In the rows, 128 means zero.
These are runs of 8 systems, one row a step. Runs of the same system follow the same rule from any start.
pif, run 1 (8 x 18):
[[106 120 137 140 136 105 101 113  95  66  66 125 144  78 114 129 118 159]
 [159 176 111 104 189 152 144 103 189 128 113 134 151 123 112 150 159  92]
 [161  95 218 104 128 119 123 122  89 129 147 149 112 133 137 105 163 106]
 [103  88 137 157 163 126 123 168 154  79  66 116 132 155 146 151  82 126]
 [186 138  92  95 161 113 158  79  94 121 140 124 156 121 147 178 114 124]
 [118 143 177 118 144 123  87  98 104  80 101 144 108  80  80  98 150 119]
 [145 144 159 125 181 149 141 158 197 137  93 135 171 151 152 133 158 102]
 [172  62 164 105 120 118 155 106  83 112 148 124  94 153 150 160 126 110]]
fav, run 2, 8 rows:
[[115  98 126 143 102 154 117  81  85  76  86 126  87 111 117 153 169 143]
 [115 167 118 111 151 101 130 221 155 140 127 139 148 136 119  74 124 140]
 [177 104 169 116 145 143 138  55 139 140 147 126 145 125 145 174 140  85]
 [ 73 110 116 160 119 132  93 165  95  76  90 135  82 140 109 111  98 156]
 [163 182 102  94 167  99 151 138 153 158 139 130 198 102 138 125 129 128]
 [125  94 175 132 105 157 111  72 134 109 129 127  68 122  93 137 163  91]
 [107 153 113 145 160 131 112 206  94 116 110 162 149 164 159 103 114 168]
 [169 107 139  96 136  94 167  91 178 129 122  90 157  94 128 163 128  94]]
biz, run 3, 8 rows:
[[120  60 168 132  83 135 146 135 160 113  94  99  89 137 127 139 170 113]
 [129 147 107 128 200 122 115 163 126 110 142 153 125 171 127 134  48 112]
 [151 102 122 119  94  99 148  71  93 120 113  99 166  73 146 160 142 153]
 [115 175 130 110 158 151 108 135 164 106 117 148  82 121  62  92 161  98]
 [141 119 178 139 142 123 124 165  99 150 125 151 190 147 193 116 139 149]
 [111  63 131 139 107 127 140 111 172  96 104  88  79 136 106 163 107  98]
 [148 180  86 109 198 121 119 130  81 107 141 163 143 138 128 132  89 136]
 [139 108 163 108  77  97 142  99 132 132 111  97 153  63 120 116 184 137]]
vokab, run 4 (8 x 18):
[[109  76 141 146  76 137 144 148 128 104  69 104 113 130 148 138 186 153]
 [149 150 142 114 214 132 134 159 182 117 113 144 144 160 131 135 108  87]
 [159 102 143 108 126 101 129  73  53  90 120 127 132  93 135 151 130 142]
 [ 86 163 108 146 134 150 110 156 171  97  62 127 128 107  97 108 168 143]
 [188 142 180  89 160 126 149 124 131 159 151 149 166 135 155 121 178 101]
 [111  57 161 141 109 119 125 132 107  70  83 111  78 136 123 142 123 130]
 [128 175 106 131 200 131 121 154 161 110  84 139 194 125 144 138 110 137]
 [176 130 133  85 124 128 151  67  87 110 135 131 105 100 108 141 191 119]]
mufin, run 5 (8 x 18):
[[149 185  87 100 203 117 143 155 169 117 116 136 155 129 113 129 110 112]
 [161  71 176 120  90 133 148 100  83 134 136 127 124 137 170 150 176 133]
 [ 89 153 135 131 158 119  86 153 147  89 118 142  87 117  67  89  90 109]
 [174 136 116 108 164 129 169 134 138 133  98 125 191 136 181 162 162 137]
 [122  86 169 123  90 132 113 115  96 118 158 135  47 141  98 111 138 109]
 [121 172 121 123 193  99 109 154 152 100  92 135 183  97 116 114  92 132]
 [160  90 138 123 110 167 167 115 124 132 117 124 109 167 164 166 195 122]
 [121 144 150 104 143  88  96 138  99 107 163 146  91 106  73  80  84 114]]
Lora, run 6:
[[102 100 129 131  87 119 111  82 128  99 129 106  69  89  68 127 120 116]
 [127 208 133 118 187 144 104 167 145 142 132 170 158 131 117  86 146 124]
 [151  72 147 124  86 146 169 129 129 138 113 110 114 155 167 155 192 130]
 [101 112 122 153 142 118  99 138 122 133 169 132 113 152 124 134  20 117]
 [154 146 130 103 154  94 140 107 113  98  81 120 187  71 136 136 155 148]
 [105 132 110 127 103 164 122 110 159 119 134 125  47 135  71 122 156 100]
 [143 155 168 117 156 119 122 185 118 171 161 163 170 152 159  86 130 128]
 [121  61 132 161  96 146 141 103 119 104  84 101 129 139 167 184 133 143]]
baper, run 7, 8 rows:
[[106 127 152 150 111 166 111  87 208 150 132 115 111 118  95 138 145  84]
 [125 129 116 142 149 147 118 178  68 126 146 167 111 192 163 122 105 151]
 [126  95 119 120  82  74 158 134 152 127 100  76 164  77 134 136 130 149]
 [114 162 102 144 158 169  98  74 153 131 156 145  99 133  86 150  91  91]
 [136 136 141 128 101 134 125 158  58 150 140 157 148 139 170 103 177 175]
 [112  99 125 115  97  96 154 159 208 130 118  81 104 114  90 120 122 104]
 [128 141 120 162 173 162 100 101 117 141 156 156 152 163 156 163  65 118]
 [115 116 107 129  72 120 136 136  75 106  93 118 124 102 134 120 185 185]]
vokab, run 8:
[[124 176 138 126 101 172 108 106 125 171 166 157 105 125 104  93 196 125]
 [118  76 174 128  88 103 139 196 135 157 149 117 118 161 152  99 124 130]
 [126  91 101 156 149 136 140 113 156 124 127 105 139 161 155 191  54 112]
 [130 177  68 116 160 126 108 100  73 104 150 152 111 114  98 134  90 142]
 [107 156 118 120  67 110 123 126 142 163 140 113 140  70  97  85 172 153]
 [120 113 176 152 108 172 123 138 170 182 158 138 121 171 148 121 156 101]
 [138  77 124 127 139 103 144 172  89 116 144 128 109 184 161 146  60 134]
 [111 144  57 136 133 110 128  94 144 109 117 100 141  91 104 166  68 137]]
biz, run 9 (8 x 18):
[[109 137 116 128 104 124 142 135 215 135  89  89 146  89 102 127 167 122]
 [153 146 161 129 170 172 109 115 104 149 172 178 115 178 143 129 132 100]
 [ 99  70 127 142  75  86 134 164  97 101 100  97 121 117 142 126 104 171]
 [140 173  80 118 178 145 142 107 199 138 133 123 140 126 102 158 108  92]
 [150 125 166 116 107 127 112  97  40 138 161 158 128 112 143 112 160 147]
 [ 77 123 121 146 110 119 123 186 192 112  80 105 117 119 101 102 135 135]
 [171 136 130 125 175 160 141 107 132 159 163 148 160 171 172 169 112 102]
 [108  81 132 125  73  93 119 114  73  96 130 109  80 100 102 121 111 148]]
pif, run 10 (8 x 18):
[[ 95 145  94 155 118 153 110 151  78  93  76 145 130 130 142 124 164 186]
 [149 147  91  81 128  96 171 139 193 144 143  97 120 107  88 125 136 101]
 [119 117 191 156 109 149  82  90 108 168 183 156 131 130 137 116 110 112]
 [ 99 120  92 149 121 148 139 193 119 100  66 127 123 163 156 130 156 172]
 [160 125  86  88 120  83 166 109 151 147 176  95 117 112 102 148  90 103]
 [ 95 149 167 168 120 155  60  92  92 138 144 163 141 102 120 106 120 140]
 [122 144  92 124 126 150 160 186 164 125  78 121 132 150 143 127 196 147]
 [155  95 138  97 107  92 150 111 136 156 199 108  92 134 108 132  84  88]]
gov, run 11:
[[100 134 174 165 159 128  76 136 148 147 149 148 163 134 136 112  57 113]
 [145 117  68 136 126 148 161 123  95 118  99 121 151 151 180 182 146 167]
 [112 156  88 103 104 114 130 142 140 145 178 127  68 124  66  94 115 118]
 [125 137 185 151 119 124 100 109 137 171 136 137 205  91 158 113 134 132]
 [130  93 103 144 116 177 159 144 147 124 105 121  95 188 158 170 161 126]
 [133 145 108  99 155  79 128 169 121 139 181 137 117 139 102 100  53 117]
 [102 128 114 169  94 137 105  73 117 139 111 114 183  81 148 156 120 164]
 [137 162 101 116 124 179 145 149 137 149 138 151  87 170 119 116 202 125]]
baper, run 12, 8 rows:
[[154  63 160 110  66 101 159 113  90 133 138 103 117 115 150 137 163 139]
 [ 88 161 123 137 164 114  91 152 179 115 128 130 119 114  74  99  69 105]
 [158 134 118 139 139 173 144 109 107 147 118 144 170 155 190 171 173 147]
 [115  89 130 104  84  84 133 137 105 100 136 104  62 107  80 105 116 126]
 [128 185 130 137 181 138 107 133 178 162 140 147 198 118 137 122 103 112]
 [130  78 138 144  90 170 138 107  94 110 104 127  86 157 151 159 184 138]
 [125 145 104  95 147  62 131 180 126 120 151 121 123 114  93  92  66 129]
 [133 135 153 158 130 170 118  70 168 154 114 125 186 111 159 165 159 115]]
fav, run 13:
[[155  89 148 136 155 117 143 138 108 143 146 128 169 167 191 164  73 125]
 [ 93 100 100 149 102 102 114  92 137  99 115  91 111  89  95 156  65 133]
 [117 213  77 119 127 141 111 123 118 156 160 155 132 102  96  95 155 147]
 [153 110 162 114  96 155 158 126 140 146 114 124 124 137 149 131 228 125]
 [112  79 155 142 138 120 126 197 136 129 139 132 101 195 150 125  73 112]
 [139 117 103 137 136  96 128  82 104 126 140 110 178  97 149 172  55 139]
 [ 88 159  87 136  90 137 109 100 151 122 124 115  94  83  65 112 147 136]
 [152 175 124 106 132 156 141 157 110 166 154 164 133 156 143  98 201 138]]
Lora, run 14, 8 rows:
[[120 135 114 123 182 134 122 170 105  54  70 148  95 156 119 125 131 137]
 [151 100 168  97 142 103 160 148 204 138 131 101 124 132 114 127 129  73]
 [131 107 207 142 154 142  81  98  81 102 134 165 111 131 130 121 119 109]
 [130 127 104 119 187 123 144 183 138  68  65 130 119 159 134 141 119 131]
 [157  89 184  96 129 100 148 108 179 131 150 105 109 117 102 130 122  69]
 [116 136 189 143 174 144  74 126  81  87 112 175 115 134 121 104 125 123]
 [146 113 115 109 174 128 167 177 167  89  73 118 121 164 140 149 143 113]
 [146  80 196 111 126 100 124 104 145 131 168 118  99 125 107 125  94  73]]
gov, run 15:
[[121 110  76 132  64  96 156 138 131 174 163  90 148 118 148 142  98 157]
 [ 95 170 103 167 113 179  97 112 164 183 170 146 135 141 120 125 117 124]
 [149 119 124 124  99 126 158 162 115 191 166 129 167 159 187 129 146 151]
 [ 89 107  82 161  88 137 132 147 179 162 158 100 108 154 122 145  73 124]
 [135 173 102 143 146 145 113 122 108 179 181 158 179 143 160 133  98 142]
 [110 108  78 146  46 132 153 141 129 172 148  99 124 135 151 141 145 165]
 [110 164 117 144 132 151 114 149 186 191 184 140 137 152 118 109 101 107]
 [138  96 123 151  94 128 142 125 105 178 163 120 176 149 195 159 105 152]]
mufin, run 16:
[[111 141 135 135  80 155 114 153  76 151 143 157 104 144 138  90 190 164]
 [111 123 122 115 126  75 142 186 194 142 135  97 140 117 105 103  79 114]
 [144  96 129 159 145 160 129  86 116 139 140 132 151 167 181 192  92 118]
 [102 148  76 127 100 128 110 115  74  95 125 137  76 106  85 115 136 160]
 [139 161 136 111 125 114 142 119 201 166 122 108 189  79 122 120 165 112]
 [118 109 167 158 115 169 109 150 108 166 168 159 113 188 164 121 128 125]
 [103 119  73 123 127  79 137 177 114  94 113 106 114 121 109 123  62 158]
 [153 116 119 133 123 151 145  46 166 140 126 102 152 106 135 192 137 103]]

Which system made each of these runs?
run 17 (2 x 18):
[[139  72 140 119 112 134 163 138 179 130 139  98  74 167 121 152 126  83]
 [116 127 141 150 179 111  89 130  97 105 134 148 158 134 143 136  37 131]]
 : vokab
run 18 (2 x 18):
[[120 124 141 141  90 123 120  65 167 146 115  98 171  59 118 142 149 126]
 [107 163  87 133 135 177 119 156 130 130 143 156  64 175  99 114 146 124]]
 : fav
run 19:
[[110 103 102 169 156 151 124 157 127 116 115 131 131 190 170 167  68 135]
 [165 108 118  91 136  62 158  99 122 113 135  95 151  86 120 151  87 117]]
 : Lora
run 20, 2 rows:
[[145 119 146  98 184 113 134 156  95  55  79 145  99 139 116 123 135 123]
 [130 101 180 114 155 118 135 155 200 109 108 113 103 138 100 118 124  75]]
 : Lora
run 21 (2 x 18):
[[128 143 160 142 156 141  88  90  64  89  95 159 155  97 139 129 145 151]
 [126 146 118 102 126 144 152 170 172 115  94 123  91 136  95 100 205 120]]
 : mufin
run 22:
[[125 114 173 115 160  96 107 104 143  71  92 117 119  83  85 121 109 101]
 [159 183 134 110 209 162 121 118 117 105 104 172 148 139 131 133 169 115]]
 : baper
run 23 (2 x 18):
[[178  90 175  81 109 103 168 105 146 136 144 107 112 114 117 134 173  91]
 [ 84 148 154 158 171 131  63 144 118  98 119 160 125 128 106  99  71 127]]
 : biz
run 24, 2 rows:
[[139  84 172 101 119  94 141 188 104 118 149 134  77 161 122  90 124 117]
 [106 105 180 168 164 132  98 133 167 109  85 126 174 129 151 144  90 116]]
 : Lora
run 25 (2 x 18):
[[144 105 119 126 111 160 169 118 198 153 122 102 119 153 141 166 171  98]
 [133 143 145 123 139 110  94 120  59 138 193 165 117 132 119 102  79 130]]
 : mufin
run 26 (2 x 18):
[[100 156  97 164 151 170  97 124  86  90  75 155 141 136 145 143 142 170]
 [154 127  73  86 118 105 187 152 179 152 150  94 113 141 116 145 129 109]]
 : Lora
run 27:
[[138 108 142 150 126 169 140 125 172 182 164 126 143 182 169 160 117  99]
 [142  93 127 125 122  90 125 116  42 103 141 129 137 124 154 147  74 156]]
 : Lora
run 28, 2 rows:
[[153 106  97 128 179 124 154 132 120  95  96 120 157 156 169 188  89 132]
 [160 139 129  93 154  98 123  68  78  83 125 131 123  79  98 136 127 123]]
 : pif
run 29:
[[100 173 121 143 133 182  95 123 163 151 157 157  84 149  85 107 140 102]
 [130 111 147 124  90 107 148 197 119 174 147 126 154 149 171  96 152 157]]
 : pif
run 30, 2 rows:
[[150  84 126 125  88 123 147  81  63 108 112 113 129 111 155 167 160 158]
 [ 78 139 119 144 112 110 114 197 188 149 134 116 121 130 100  83  97 129]]
 : fav
run 31, 2 rows:
[[101 152 136 156 181 161  99 149 203 129 113 139 135 153 116 130  96  93]
 [166  86 131 123 121 128 148 104  53 117 133 133 133 149 179 171 133 149]]
 : biz
run 32 (2 x 18):
[[100  98 109 146  45 124 121  90  96 126 129 103 102  89 112 135 144 161]
 [103 204  72 143 153 149 107 148 156 162 152 150 159 129 115 114 107 138]]
 : Lora
run 33:
[[115 108 186 147 173 131 110 153 190 105  80 124 150 136 133 129 110  97]
 [148 146 100 111 202 125 120 105  94  75 123 149 112 138 111 156  75 113]]
 : fav
